Here are the same points, seen from different sides; a view may also be mirrored.
A view may leave some points out, and in a few views one point is out of place. Which views, in the order they come, and which point in each? Write no view if none.
Scene 1:
In the rows, zero is written as 128.
view 1:
  poper [117 144  83  82 139 112 111 104]
  pov [156 145  78  86 141 138 104 102]
  mibez [135 142  63  77 136 118 100  94]
  vovu [131 140  76  79 139 123 109 100]
  bub [147 145  60  79 137 123  96  93]
  tusu [126 134  91  81 141 130 118 106]
  pofup [132 135  76  77 139 126 110  99]
  nevez [158 147  69  85 140 134  98  98]
  Pimu [145 155  77  91 140 122  99 102]
view 2:
  pov [145 158 156 128 131  75 136  60]
  mibez [129 175 155 140 133  80 123  79]
  bub [137 171 152 141 127  82 121  70]
  vovu [128 171 160 131 139  72 135  80]
  tusu [127 167 164 122 148  60 147  81]
  Pimu [132 160 161 127 130  89 133  69]
  sosuv [149 143 162 115 128  83 146  51]
view 3:
  sosuv [ 98 149 107 127  63 202 105 173]
  mibez [119 140 115 170  49 195 134 176]
  Pimu [110 139 116 152  55 193 115 177]
  bub [113 141 118 161  45 200 134 169]
  tusu [123 152  91 163  72 194 122 190]
  nevez [106 146 114 147  50 204 126 168]
  poper [126 139 105 174  65 184 119 193]
  vovu [121 145 105 166  60 194 127 183]
  pov [107 150 107 145  57 204 123 171]
view 4:
  poper [150 168 148 114 102 101 112 130]
  mibez [136 156 136 122 101 120 115 120]
  bub [130 150 139 120 104 129 118 116]
  pofup [145 156 145 123 102 113 126 131]
  pov [135 145 158 112 111 130 132 126]
  vovu [144 158 146 119 103 112 121 129]
  Pimu [135 154 156 105 110 123 116 119]
  nevez [130 144 152 113 110 134 127 120]
  tusu [154 159 156 119 105 105 130 140]
view 5:
  tusu [138 137 118 150 139 133 113 121]
  poper [135 148 128 142 148 149 108 120]
  pofup [143 136 111 146 147 142 104 111]
  Pimu [127 151 114 157 145 147  97  94]
  sosuv [119 149 104 176 130 127 102  85]
  nevez [135 141  99 159 145 142  93  87]
  bub [141 141 103 148 153 153  90  91]
  mibez [142 141 110 142 154 155  94 102]
  pov [133 140 101 162 140 136  98  92]
  vovu [130 150 119 152 144 146 102 105]
Moved in: view 5
  out of place in view 5: vovu
Scene 2:
view 1:
  kob [156  93 156 103 144 129 150 169]
  tak [131 114 170 114 156  98 168 179]
  katot [132 132 155 104 159 118 162 191]
  Pek [145 105 136 103 176 125 166 188]
  vep [142  81 152 125 169 127 155 187]
  guro [129 120 162 125 163 106 158 194]
  satiz [141 131 150 116 159 111 150 189]
  zuf [136 107 145 129 177 116 156 179]
view 2:
  kob [ 78 135 129 173 124 141 138 163]
  katot [ 82 112 111 151 121 116 140 165]
  vep [ 97 121  84 191 128 137 147 183]
  Repep [ 87 138  95 159 131 105 133 188]
  satiz [ 91 118 108 157 108 110 149 167]
  guro [ 96 103  95 158 112 122 149 163]
  Pek [ 84 119 101 182 130 110 130 182]
view 3:
  satiz [167  95 127 143 102  67 183 107]
  Repep [161  73 123 112 106  68 191 122]
  zuf [151  75 123 123  98  71 175  94]
  Pek [140  89 133 114 108  76 190 111]
  vep [122  76 120 126  92  76 171 104]
  katot [165  92 141 142  98  75 189 117]
  guro [160  90 135 146  87  76 175  97]
  tak [152  78 150 156  99  74 176  97]
view 4:
  katot [153  97 120 104 136 156 132 112]
  Repep [176  79  96 109 123 151 117 112]
  vep [155  63 105 121 141 186 106  97]
  kob [163  64 139 102 129 174 142 112]
  Pek [162  69 102  96 143 162 115 109]
  guro [143 101 110 119 145 170 129 104]
  satiz [159  99 109 112 140 167 136 119]
view 5:
  Pek [ 69 154 117  66 146 195 145 111]
  zuf [ 80 158  95  67 136 194 149 130]
  kob [ 89 136 127 103 129 194 141 101]
  Repep [ 74 149 108  94 140 196 129 103]
  guro [ 95 152 108  73 128 172 158 134]
  vep [ 80 153 115  69 128 218 150 132]
  katot [ 87 151 118  82 135 164 143 117]
  satiz [ 90 140 103  75 133 169 144 120]
view 6:
  tak [128 109 135 152 136 117 116 143]
  guro [117 115 139 135 131 110 124 133]
  katot [125 118 143 122 144 117 107 139]
  Pek [101 132 138 134 168 106 108 145]
  satiz [110 113 142 125 141 123 111 128]
  Repep [ 98 119 126 112 168 121 116 149]
  kob [114 128 149 142 145 139  90 162]
  zuf [ 96 116 127 137 152 110 129 138]
view 7:
  guro [101 172 136 129 145  93 154 155]
  vep [137 156 130 113 128  80 149 149]
  katot [ 97 163 140 148 148  75 155 153]
  tak [112 174 143 131 166  88 146 157]
  zuf [122 159 130 122 142  88 172 149]
  satiz [ 94 169 139 132 146  74 165 146]
  Pek [129 156 129 144 136  70 162 138]
Moved in: view 1, view 5
  out of place in view 1: kob
  out of place in view 5: Repep
Scene 3:
view 1:
  Pef [149 102 136 182 124 139 139 108  84 131 110  63 127 127 117  87]
  Pora [141 112 138 191 123 111 138 107  84 128 116  56 101 131 118  87]
  befev [136 102 129 189 104 108 130  96  88 126 103  39  96 137 114  98]
  sanav [141 112 134 197 108 109 129 112  90 121 106  42 109 139 123  89]
  suze [143 107 141 184 117 130 137 111  82 128 114  55 120 131 120  89]
  Pife [146 103 131 189 108 130 130 111  90 123 101  47 126 135 121  90]
  Rikol [137 107 137 189 103 114 130 107  85 124 109  40 107 138 120  96]
  moto [151 100 124 189 110 136 128 110  94 123  93  49 133 134 119  89]
  rudo [149  93 106 195 100 120 121  95 104 120  77  37 116 139 113  95]
  Puga [149 104 129 189 119 130 134 109  90 126 103  56 123 131 119  86]
view 2:
  Pef [178 139 243 139 214 154 125 102  47  89 104 133  95 124  90  85]
  Puga [167 131 236 134 218 155 133 105  52  87 105 136  97 118  96  90]
  rudo [160 137 219 137 213 163 140 102  79  62 100 156  92 109 117  98]
  moto [173 142 234 139 211 157 128 102  60  78 101 141  93 119 100  89]
  suze [162 121 241 135 215 148 130 106  52  95 107 128  97 125  89  89]
  Pora [148 110 231 126 223 150 139 113  51  98 110 129 102 116  94  94]
  Pife [164 133 232 137 210 153 127 106  61  83 104 136  94 122  98  90]
view 3:
  Rikol [145 139 112 141 149 131 141 126 144 150 110 127 133 132 125 112]
  rudo [130 131 111 137 125 138 153 121 150 137  94  98 124 125 144 102]
  Puga [149 141 120 135 129 147 146 127 139 131 110 124 121 127 116 120]
  sanav [141 139 117 142 149 133 145 129 149 143 110 123 135 133 114 110]
  befev [139 136 109 141 142 130 148 126 150 163 104 127 131 128 131 109]
  suze [155 144 118 135 138 144 140 128 134 138 116 136 124 129 115 124]
  Pef [158 144 120 132 125 153 143 127 131 131 114 135 116 125 115 129]
  Pife [148 140 116 136 136 142 141 125 137 129 110 119 126 130 125 116]
view 4:
  Puga [118 149 140 121 140 112 125 130 139 143 125 108  94  98 141 138]
  Rikol [114 133 135 137 127  93 123 134 135 139 126 103 105  95 150 130]
  Pora [120 147 152 132 136  92 114 121 137 135 120  99 102 102 146 128]
  rudo [106 136 130 126 136  91 135 148 152 168 124 124  95  78 148 150]
  suze [122 147 142 127 135 114 122 127 131 134 128 103 100 104 143 129]
  sanav [111 134 133 131 132  90 121 129 140 137 120  98  98  95 148 135]
  moto [111 143 129 114 143 103 125 128 147 145 117 104  85  92 140 148]
view 5:
  befev [172 118  82 152 148 116 124  73 139 150 153 113  65 136 167 160]
  moto [149 135  60 125 159 107 127  91 148 141 147 106  64 138 180 153]
  Pife [152 128  64 130 160 109 128  85 138 142 146 110  64 139 177 153]
  Pef [144 133  67 132 159 106 133  89 132 137 145 111  88 143 179 137]
  Pora [159 116  77 145 144 108 128  69 124 141 149 122  79 137 175 141]
  suze [150 125  69 135 159 110 133  81 124 140 144 115  79 142 176 144]
  Rikol [164 117  75 143 156 115 128  74 129 148 147 115  62 138 170 159]
Moved in: view 2, view 4
  out of place in view 2: Pef
  out of place in view 4: moto
